In the data rows, the value 128 means zero.
Some points, each followed by its number:
[ 86 102 114 121 166 121 136 201  92  91  23 182 174 133 116  96  86 169
 217 190 156 142 190 146 128 148 112  83  72 134  91  90 104 107  31 175
 152 174 143 123 134 144 155  89  75 171  71 145 117  78  35 173 122 146
 142  97 109  97 107 131 164 126 140 140] 0
[ 89 156 136 155 141 125  94 136 128 121 145  91  97 152 201 129 178 187
 119 139 122 106 149 100 150  86 121 137  99 145 147  74  93 158 120 106
 159 177  83 172 132 166 135 184 103 147 176 138 162 128 152 101 147 144
 120 112 129 131 154 145  89 148 116 118] 1
[121 147 162 134 146 127  61 121 135 186 251 101 139 152 187 137 124  53
  98 116  86 124  64 115 114 132 137 125 150 132 122 169 157 167 146  89
  89 133  82 164  70 139  50 170 179 150 189 118 136 132 113  87  85 137
  92 128 160 153 160  85 131  82 135 143] 2
[ 26 140  81 135 160 126 173 212 114  15  49 193 189  71  78  96  28 188
 153 170 123 141 196 123  76  90  84  98  55 177  98  95  35  59  95 218
 169 199 126 181  81 113 255 131  84 159 108 201 127 134 111  92 182 190
 167 139 111 104 106 150 174 195 171 129] 3
[134 113 160 139 168 121 120 166 131  95  86 159 153 122 148 173 129 155
 134 159 197 166 217 145 117 164  83 179 113 183 146  97  89 122  80 151
  90 143 111 120 130 112 184 154 110 166 146 183 140 149 150 148 135 112
 134  71 133 127 132 144 127  90 127 160] 4
[239 132 153 140 117 117 108  60 139 236 225  96  98 157  77 167 205 113
 109 121 160 138  14  94 172 110 152 189 147  66 135 145 205 166 201 106
  24  63 143  29 125 116   0 214 171 154 179  70 147 128 142 135 101 119
 112 170 176 104 156 134  60  71  62 192] 5
[ 54 146 125 121 102 137 102 160 111  30  58 112 136 104 110  33  62 164
 152 127 111 127 176 172 134 135 177 104  81 149  68  73  95  95  13 190
 149 233 129 197 139 197 159  68  38 156  52 207  90  93 116 137 161 177
 160 102 122 136  92 146 193 180 179  51] 6
[108 121 153 145  93 128 127 162 176 108  86 131 151  99  88 105  89 190
 136 116 161 111  81 122  96 112 158 129 131 133 169 141  90 140  75 128
 124 151  73 142 150 150 128 111  84 138 130 146 127 182 103 173 117 119
  81 150  78 133 107 118 153 149 151  90] 7
[136 148 137 124 141  95 106 109 166 137 135  86 158 144 134 106 157  97
 119 164 153 147 105 124 167 138  79 108 121 117 105 153 168 176 152 114
 103  98 150 160 129 129  71 179 161 135 163 145 136 154 150 115 107 106
 128 118 145 126 169 167 134 101  91 131] 8
[ 97 162 116 138  79 151 115  81 125 178  88 124 135 111 114  91 185 172
 137 130 105 148 145 109 130 181 143 110 126 123 122 116 105 117 112 110
 161  90 105 133 157 143 150 115 111  66 117 161 149  96 149 132 102 137
 140 103 128 117 160 143 136 137 128 119] 9
[103  61 113  74 117 142 202 157  94 120  10 160 137 105  71 118  86 120
 170 145 141 160 172 169 134 176 191  99  74 160  61 100  75  89 136 117
 161 168 157 125 164 185 189  48 129 106  66 146  72 122  99 165 105 192
 186 135 117 104 102 138 187 194 175 123] 10
[156 106 132 152 139 117 170 165 128 111 118 148 148  98  97 176 135 152
 127 133 163 129 140 107 105 141 110 193 137 168 184  84 125 116 151 165
 111 141 145 130 118  95 176 157 109 171 136 107 169 143 152 116 134 132
 109 125 139  98 128 159  84  90 117 100] 11
[138 189 106 150 109 164 105  91 170 103 138 104  77 148 163 119 136 168
 106  97 100  63  58 104 131  88 148 113 204  89 136 165 132 162 121  84
 144 110 109 135 157 138 101 105 150 148 152  86 115 127 168 129 118 123
 150 126 132 173 143 118 112 176 130  87] 12
[115 175 115 159 126 144 123 114 135 109 105  91 126 203 191 125 107 212
 170 164 100  95  85 111 130  76 156 118  89 112 136  97 109 163  63 231
 118 193 141  66 121  42 114 207 137 130 151  79 116  73  53 133 151  79
 111  91 143  66 113  63 199 132 116 155] 13
[125 119 153 144 159 148 191 152 159 123 122 162 157 107  53 135 117 113
 112 178 118 104 125 117 102 142 147 115 100 178 112 139 160 101 144 151
 158 147 121  78 126 168 120 136 157 124 104 137 144 117 133 109 149 132
 135 101 131  98 129 163 101 111 162 154] 14
[140 113  78 116  97 126  61 108 119 178 163 148 138 133 133 127 128  97
 119 114  80 145  93 143 105 112 135  93 115  84  92 153 162 130 166 101
 156 119 130 144  86 144  92 135 120  92 123 113 102 144 100 125 105  70
 133  88 124 119 119 127 160 119  77 121] 15
[ 96 127 132 116 149 100 168 119 147  92 151 136 117 113 146 148 144 108
 160 142 148  94 183 155 114 133  96 127 163 172 129 103 100 124  75 147
 152 121  73 138 160 125 154 100 133 150 110 149 129 151 145 111 148 152
 101 175 112 144 131 149  92 128 124 127] 16
[141 116 133 113 180 135 141 178 110  69  42 124 128 117 149 125  56 189
 194 160 175 156 195 133 130 119 163 113  92 187  86  79  97 127  45 180
 144 166 174 131 137 112 197 123  62 123  60 119 136  63  78 128 168 170
 168  93  97 139  97 139 185 152 129  98] 17
[ 83 117 116 102 151  98 155 183 107  51  20 155 170  84 118  95  62 143
 127 173  97 181 162 171 136 201 132  94  32 165  71  99 106  88  67 210
 145 180 146 150 186 139 203  90 120 139  88 163  82  40  62 144 121 146
 154 137 116  99 107 127 160 174 130 143] 18
[ 77 150 141 125 141 100 159 127  90  80  51 142  86 150 157 135 147 170
 162 140 147 142 211 115 142 123  92 167 165 147 178  31  81 115  63  96
 159 102 163  99 189 152 194 125  51 160 148 149 119 131 138 149 143 129
 128 103 151 168 107 156  59 154 167  81] 19
[110  97 127 104 148  88 132 123 111  94 112 132 106 107 140 121 147 148
 114  76 152 143 156 157 126 159 127 162 157 163 137 145 142  99 151 138
 159 132 125  95 163 129 143 105 139 151 108 137 150 131 146 138 122 133
 133 142 135 145  87 104  94 150  83 104] 20
[122 121 113 118 148  95 102 143 118 108 133  99 143 121 135 156 121  96
 163 138 171 124 118 156 155 126 117 129 119 137 112 124 146 117 126  89
 115 136 135 149  89 137 120 102 126 144 110 130 116 152 142 119 120 147
 141 129  90 111 131 114 109 110 123 119] 21
[148 185 132 151 127 149  77  70 135 132 169  27  78 169 168  67 161 139
 155 146  80 106  79  86 154  59 154 120 141  57 160 129 192 152  82  94
  85  90 147 128 156  97  54 134 147 113 174 108 121 127  81 141 110 105
 120 101 118 121 149 119 175 148 146 144] 22
[145  84 134 133 159 118 130 103 116 140  88 131 106 118 110 157 132 128
 149 122 175 178 180 175 103 158 113  91 105 171 115 189 123 126 147  99
 125 126 162 170 111 174 103  99  88  96 144 138 135 101 126 124  95 131
 137 112  85 167  99  92  78 115 144 124] 23
[ 77 183  97 108 158 126 158 105 124  66 105 130 106 175 196 181 158 179
 135 143 199 168 146 108 170 138  56 146 150 186 164   6 107 122 104 155
 152  89 144  55 142 113 156 116 134 184 131  42 149 127  71  79 142 103
 155  93 193 148 126 125  73 111 146 116] 24
[156 136 148 122 153 132 122  76 169 112 133 126 107 168 127  70 170 195
 125 102 112 104 107 112 104  88 107 167  97 158 149 109 133 171 111 161
  97 121 132 101 126 117 112 170 120 163 203 131 150 100  98 111 167 137
 128 135 163 142 162 137 146 142 115 134] 25
[105 113 113  89 131 108 131 121 148 134 119 111 141 119  89 142 104  40
 148 140 100 110 141 101 109 128 131 128 110  98 126 116 105 130 134 124
 171 142  90 107 112  93 157 135 122 104 134 130 110 126 131 141 105 161
 122 148 117 101 120  86 121 117 108 162] 26
[ 76 148 110 148  72 103 167 137 138  45  50  93  87 134  87  56  97 200
 158 141  95 109 145 112 120 124 185 127 104 115 122 100  79 146  60 189
 182 164 104 167 204 140 166  69  68 132 101 114 108  95 139 182 161 165
 199 126 110 148  78 146 146 182 163  73] 27
[ 91 151 127 126 119 117 144 143 110 158 105 137 147 129 175 157  80 101
 107 124 137 132 159 155 116 163  85 146 116 172 103 140 154  76 134 151
 117 142 157 157 114 111 192  70 110 108  91 164 135 104 133  90 105 112
 109 125 143  81  78 142 136 120 107 130] 28
Which two points above are nearest to each new point, looking only along the 3 directions in which the numbered points spread most? Their numbers follow each, nearest first.
[129 131 118 135 132 152 121  71 124 173 101 129 112 180 126  87 147 135
 136 120  90 128  80 139 137  90 151 123 122  70 134 127 134 153  97 115
 131 148 114 110 128 154  95 137 121 104 154  93  82 122 112 157 108 124
 140 119 115 145 135 126 167 123 133 157] 12 9
[193 107 124 121 105 118 113  42 134 165 160 105  96 110  42  90 169 137
 105 102  73 141  73 140  88 121 160  96 160  90 146 172 148 153 196  86
  95  48 123  69 134 160  30 149 175 109 141  68 131 112 190 160 129 125
 116 182  72 132 148 132 131 150 163 105] 2 15
[219  76 143  84 122 146 104  82  87 204 181 138 132 117 134 178 175  58
  93 127 128 201 142 146 104 180 115 117 140 115  88 182 183 118 238  66
 102  53 144  90  73 156  36 140 131  88 139  68 154 132 148 136 109 133
 101 131 112 101 177 116  97  43  72 201] 2 8
[152 142 161  91 131 121 131 100 127 182 182 108  93 124 146 160 170 104
  95 142 121 120 124 102 153 153 116 161 152  88 136  88 161 148 108 121
 121 120 105 119 133 130  79 128 100 119 118 142 175 116 167 178 127 107
 111 154 178 122 168 126  97  70 126 166] 8 2
[120 159 138 143 158  57 116 142 130 118 110 146 167 104 176  86 159 121
 122 133 137 153 163 136 113 119  99 159  98 157 121 132 126 110 175 142
 102 144 176 153 120 139 164 107  74 145 113 176 145 120 147 150 137 133
 119 109 140 103 104 151 121  88 124 114] 20 16
[119  98  95 141  81 114  82 126 104 157 124 109 128 150 157 160 108 107
 122 104 118 144 168 161 113 122 121 112 162 118 118 115 127 118 169  70
 112 115 177 194  88 153 123 132 105  97 106 156 163 119 122  94 135 114
 115 112  91 166 114 107 157 158 134 110] 26 21
[189 122 103 145 157 148 136 121 164 139 139 117 109 161  98  86 165 143
 157 158 100 111  86 107 151 119 136 136 119  89 156 115 173 208 133 115
  86 119 140  53 140 102  71 198 151  78 192  67 106  83  62 133 142 115
 115 137 123  89 180  77 193 103 126 189] 12 22
[114 138 144 120 128 165  79 127 128 127 127  82 121  96 179 113 125 104
 128 114 110  97 121 125 126  78 155 101 118 130 115 128 107 108  87  80
 120 123 132 177  85 150  79 129 136 120 119 149 118 128 104 131  82 155
  68 110  91 144 143 142 132 143 116  85] 9 26
[ 86 139 150 141 118 153 146 142 113 114  91 151 120 117 129 140  98 174
  95  96 124  97 112 131 167 118  77 161 103 136 127  90 121  98 154 140
 132 124 114 124  83  94 150 128 109 185 120  95 148 139  84 103 133  96
 141 108 147 123 111 150 114  72 130 122] 16 20
[175 110 132 124 139 113  71  85 131 154 148 101 115 140  89 119 177  49
 129  99  86 123  96 133  94 151 127 120 183  79 117 182 119 159 176  90
  98 105 101 159 161 173  48 147 154 126 103 110 128 142 162 142  76 154
 128 151 108 112 134 144 132 107 123 136] 15 2
[157  98  77  79 147  73 142 197  85 125  75 170 153  73 133 127 107  63
 153 134 128 146 122 140 124 125 103 173  96 144 105 111  79  69 150 140
 163 134 194 159 129 129 156 114 107 146 136 170 111 125 120 161 113 159
 143 140 131  75  96 152 147 119 153 153] 28 23
[ 96 124 133 113 102 143 159 146 132 130 123 124 126 154 145 136 102 114
 110 118  78 111 109 110 124 129 133 155  85 126 101 188 152 150 106 182
  92 129 102  91 171  85 145 157 149 102 113 140 147  87  76 168 124 139
 129 128 134 110 109  82 133 111 121 162] 9 26
[137 117 144 115  97 129  90  67 184 137 188 124 119 105 109 122 157 112
 140  89 145 146 115 141 124 173 160  63 148 110 109 213 141 148 148  92
  75 106 132 176 191 140  76  78 143 111 106 121 129 144 149 142  89 120
 138 149 102 189 139 105 142 126 147 136] 15 8
[146 158 179  98  96 121 161  95 108 111 111 111  70 176 220 146 169 202
 180 118 191 119 164 129 139 140 123 162 199 122 207  64 101 116  67 143
 137 114 110  31 185 155 183 106 103 141 121  68 123 167 174  97 132  74
  97 121 168 176 136 104  43 195 110  70] 24 1
[128 110 126 165 177  88 111 138 139 107 109 103 145 151  68  77 111 158
 158 192 122 150  82  91 130 107 138  92 111  95 162 118 151 179 106 126
 146 114 104  96 130 118  69 158 147 122 116 115  82 101  62 136 155 129
 169 115  84  98 104  99 155 119 117 163] 9 7
[ 91 134 194 159 123 148 146 129 115 125 194 126  50 100 224 115 175  91
 135 120 183 121 157  98 168 113  94 168 206 184 224  80 116  89  77 122
 118  82 124 151 153 140 201  94 120 133 108 131 192 205 173 108 140 156
  74 116 136 163 155 132  23  69 132 119] 11 24
[ 85 125 111 114 149 129 129 180  69  80  97 123 155 113 147 113  64 145
 130 168 130 114 197 159 123  94  97 108 106 118 137 119 144 121 112 144
 134 183 141 149  86  98 160 140 123 165 120 141 121 152  78 121 133 184
 150 141 111 114 107 119 165 143 158 139] 7 9
[229 122 133 165 118 157  91  93 132 233 215 101 166 176 121 162 128  63
 107 136 131 104  58 129 130 108 141 128 188  87 110 160 143 171 225  69
  98 115 131 128  77 106  54 173 175 124 182 120 115 150 190 123 146 108
 154  93 135 177 159 126 129  89  76 118] 2 5
[155 117 107 124 133 115 121 123 144 133 134 148 177 118 117 146 131 115
 115 107  96  96  93 129  78 115 120 144 108 103 109 171 170 165 216 135
 119 113 133 126 118  84  73 112 160 121 121 157 146 136 151 128 106 108
 124 143 170 101 124 136 128  99 104 145] 8 15
[145 117 154 153 116 118 118  88 200 164 171  99 125 144 100 189 129 168
  55  56 150 123  83  94 145 112 169 118 140  37 107 191 162 169 200 107
  51 129 102 142 142 152  81 155 185 157 167 125 100 141 170 164 140  97
 138 158 176 170 155 111  95 102  84 145] 2 8
[129 111  60 129 168 137 161 119  96  98   9 110 158 186 110 114  86 208
 167 168 113  88  64 131 116 100 161  62  95 114 142  96 142 189  50 199
 145 172 153  80 147 119 153  64 114 154  44  56  69 132  16  69 106 115
 175 138 139  69  82 143 243 192 113 127] 27 7
[108 110 126 139 123 110 175 174 127  93  82 135 165 131  97 139  93 136
 121 149 159 147 170 125 117 157 151 131  83 156 118 128  93 110 145 131
 123 117 122 167 113 139 178 122 120 146 101 146 192 107 146 144 151 182
 140 124 140 101  99 107 152 123 147 153] 28 14
[116 109 123 140 161 117 105 122 190 165 191 120 137 107  65  88 160  68
  72 113  89 113 139 102 121 147 126 139 141 144  88 134 148 160 154 109
 124 105 151 153  98 118  90 148 145 103 124 166 120 101 145 147 111 155
 128 151 101 159 128 112 175  94 105 107] 15 8
[108  94  87  86 136 138 141 158 106 148  43 138 173  70 107 125  85 112
 124 152 123 147 200 157 134 156 134  88 102 163 106 135  75  80  63 148
 220 184 130 164 135 106 190  90  89  97  73 200  99 116  84 155 114 129
 159  86 111  58  83 178 172 129 143 128] 10 18
